Named moves come first, each a turn or a mirror and shown by rows before and after it. Which of them, in which order, take the first row of each pair that follows to the second? Write the first one first, as in the answered first pair.
Muvol (before => after):
[-28  -2   0  -8 -27  12  16 -19 -29 -28 -13  18  10 -24 -28  -6   1  21
 -19  18  23  -2 -18  24  25] => [-15   7   5  -6 -28   9  32 -24 -31 -24 -15  15   2 -26 -22  -8   9   9
 -17  10  27  -4  -1  12  33]
[  2   0   1  -4 -15  -1  -5  -7 -12 -17   5  12 -13  -2  -4   4  10   4
  -6  12  16   2  -5   8  13] => [  0   1   3  -3 -14  -2  -6  -2 -10 -14   5   9 -10  -2  -4   7  12   3
  -8  14  15   3  -6   7  13]
[-16 -22 -24  14   1  27  -5  17   2   2  -1  -1  13   7  -5  -7 -10  -3
  -4  17   4   6 -26  20 -13] => [ 22   2 -13  11  -8  13  29   0  -3   4 -14   0  -5   5  11 -18   9 -35
   1  -7  15   2   6 -10   9]
digu (before => after):
[ 41  -4  19 -28  47   7 -65 -11  50 -38   0 -12 -16  10 -21 -17  43 -23
  -6   3   6 -21  -7  15  -5] => [ 26   9  15 -28  39  -6  -6 -24  38 -35 -14 -16   1  13 -12 -32  52 -34
   1 -30   0 -60  -6 -20  10]
[ 15 -16  -4  -6  11  14 -58   3  -5 -15  -4  -9   0   9  10  20 -15  24
 -18  24   9  29  -7  40 -15] => [ 53  15   4  -6  13  -9  -4  -1   3   6 -17 -28 -12  18  43   1  -3 -26
   2 -29   2  -1  31 -10 -12]
[ -1  -8  -3   5  33 -11  -8   4  14  28   7 -22   3  13  22  -1 -13  -7
  12 -19  -9  -1   9 -18   0] => [-30 -14  -7   6  26 -13  11  -2   0  20   7 -11  23   9  11  -4 -13  10
   5 -11 -10 -18 -16 -17   8]
Miv (before => after):
[ 35 -15 -24  24  19 -19 -54   4  -4  14   1   9 -58 -17 -14 -14 -20 -13
  31   4  42  23  27  20 -26] => [ -6 -36 -39  31  28 -27 -39  20   5  33   6  -4 -15   3  -6 -20 -43   0
  42 -15  14 -21   0   6 -52]
[ 71  25  -7 -11  10   7  -1   2 -21  -5 -29 -30  -1   5 -20 -12  28 -53
  23 -39  12  17  48   6 -12] => [  9   5 -21  -3  21   1  15  15 -13  11 -23 -39  50  25 -14 -14   3 -34
  37 -59 -23 -33  13 -10 -42]
[ 22   0  -3   0  15  -2 -20  -7   1  14  11  30 -41 -23 -11   3 -20  18
 -17  14   3   5   8   8  -2] => [ 17  -2  -8   6  26  -7 -21   6  14  27  14  14 -31 -12   2   3 -31  13
  -5  -1 -12 -10  10  -4 -26]
lirur (before => after):
[ 23  25  16  -3 -23  -1  41 -12  -2  -1 -34  18 -26   6   8 -12  15   9
  11  -5  23  -8   5 -18  15] => [  2   3   4  10   0   0  21  21  22  24 -18  -4   2  32  23  -5 -16  14
  28 -20 -10 -31  -6 -25 -27]
[ 51  41  19  -2  -4  -7  17  -7   3   5 -12 -15 -26  -2  18 -18  15 -47
   5 -21  19  16  44 -19  18] => [-21  -7  -2  16  29  -1 -30  37  33  24  15 -35  34  27  15  -5 -30  -1
  13 -10 -27 -12 -11   1 -42]
[ 18   4   5  28 -15 -13  14  16  28   8 -30  18   5  23  -9  16 -15  -5
   1  27   1   4  23  11 -24] => [  5   1   4  27 -17  -9   9  13  23   0 -28  24  12  23 -15  18 -20   3
  -5  37   3   4  17  17 -22]
[-27 -10 -13  -8  -5   4   2  17 -22 -30 -12   6  10   1 -21  11   3  11
   0  -5 -17 -29 -29  -1  17] => [  9   9  -5 -15 -10  -1  21   6 -28 -29 -21   4 -11  -2 -11   3  21 -14
   0 -17  -5 -20   2 -17  34]
Neke (before => after):
[-35   2   0 -17  -7  16 -14   7 -11   3  11  19  21 -10  -6  16 -21 -10
   4   8  19  26  -7  23   5] => [ -8   5   3 -11   4  13 -25  18   6  15  17   4   7  -4  14  15 -20 -33
  14  -6  13  32  14  12  -7]
[-68 -34 -22   1  11  14 -48  24   8  -8  14   8  54   6 -19  16 -34  54
  -7  28 -26  -3 -44  32 -34] => [-11 -30  -9   5  28  13 -89  45  39  16  23 -15  20  14   7  23 -38  23
   4  18 -26  29  -2  32 -54]
[-45 -16 -26  27  19 -14  -8  13  21  23  13 -16  40  26   4  -8 -18  22
  14  -6 -32 -23 -13 -20 -37] => [-57 -25 -27  22  12  -2 -30   8  13   4  15  -1  35  20 -18  -3 -15  46
   1  22 -19  -3 -27   6 -29]
[  2  14 -20  -2 -15   3  -3 -24   0  47   7  -2   9 -44  39  21   9 -26
   8 -42  18 -24 -12 -10  16] => [-21  10 -21  -3 -26  10  -1 -30 -13  27   4  14  16 -52  19  24   9  -1
  -4 -22  23 -23 -30   2  27]

Between the rows of a pair lie 2 to 3 moves.
[ 22  11  10  11  -8   1 -15   2   8   6 -13  -6 -21  -1   3   0 -12 -19
  -6  -5   0  25  21   0  -4] => [ 20  15  16   8 -12  -1  -1  -5   2   3 -18  -5 -20  -5   3  -3  -6 -23
  -7 -12  -1  20  22  -8   4] -> lirur then lirur then digu
[ 12   0   8 -12 -12  -1 -14 -22  -1 -13   1  11 -18 -24  14 -11  18 -52
 -11  13   0  42  41 -19 -12] => [  7  -3   5  -7  -2  -9  -6 -12   9   2   2   0  -4 -12  25 -14  11 -62
  -1  -7 -15  23  43 -34 -25] -> Muvol then digu
[ 72  25  10 -17 -14   2  16 -20   9  23 -20   5 -67   2  24  12  14 -35
   8 -10  -1   2  19 -27   9] => [ 45  13   0  -4   8  -6  13   5  32  45 -10 -15 -36  26  42  13  -6 -33
  23 -35 -33 -31   2 -42 -24] -> lirur then Muvol
[ 39  16  -7 -14   9   5  24 -17 -34 -58 -14  15 -45   3 -21  12  10 -10
   2  21  30  51  12   7  13] => [-17 -18 -27   6  50  -7   6  31   7 -15   4 -24  14  43   4  16 -32   2
  29 -12 -29  -1 -24  -9 -57] -> Neke then Miv then Muvol
[ 31  10  10 -11 -12   8 -24 -19  -6 -20 -10  21 -35 -16 -29  -4  19   3
 -13  26  23  38  18  19  13] => [-29   2  -2   1   2 -14  43 -11  -1   6 -14   2  30  10  -4 -20   3   0
  13 -26 -20 -50  -7 -31 -17] -> digu then Miv then Miv
[  4 -10  -9   9  23  -4 -18  14  29  25  17 -23   0  16  12   1 -22   0
  13 -28 -25 -21  -4 -16 -25] => [ -1   2  -4   4  12 -11  23  -3  14  19   7 -15   7  14  13  -8 -10  -7
  15 -40 -21 -38  -2 -35  -7] -> digu then Muvol
[  1  10  10 -15 -26  -9  44 -11 -20  10   2  -2 -14 -10  -3   3  36 -17
  -5  -8   8  -8  -3 -15  20] => [-30  -7  -4  -5  -9 -11  36  10  -5  25  11 -14  17   7   6   8  15  -6
   9 -18 -16 -29 -20 -19  -6] -> Neke then lirur then Miv
[ 48  13   3   6   1 -12  16  -2   2   4 -13  -3 -17   4  15   0  10 -25
   6 -27  16  18  30 -18   1] => [  0   4  -7   8  -4 -18  49  -6  -7   4 -18  -2  20  11   8  -9   3  -8
  10 -35   5 -26  -2 -25  -2] -> digu then lirur
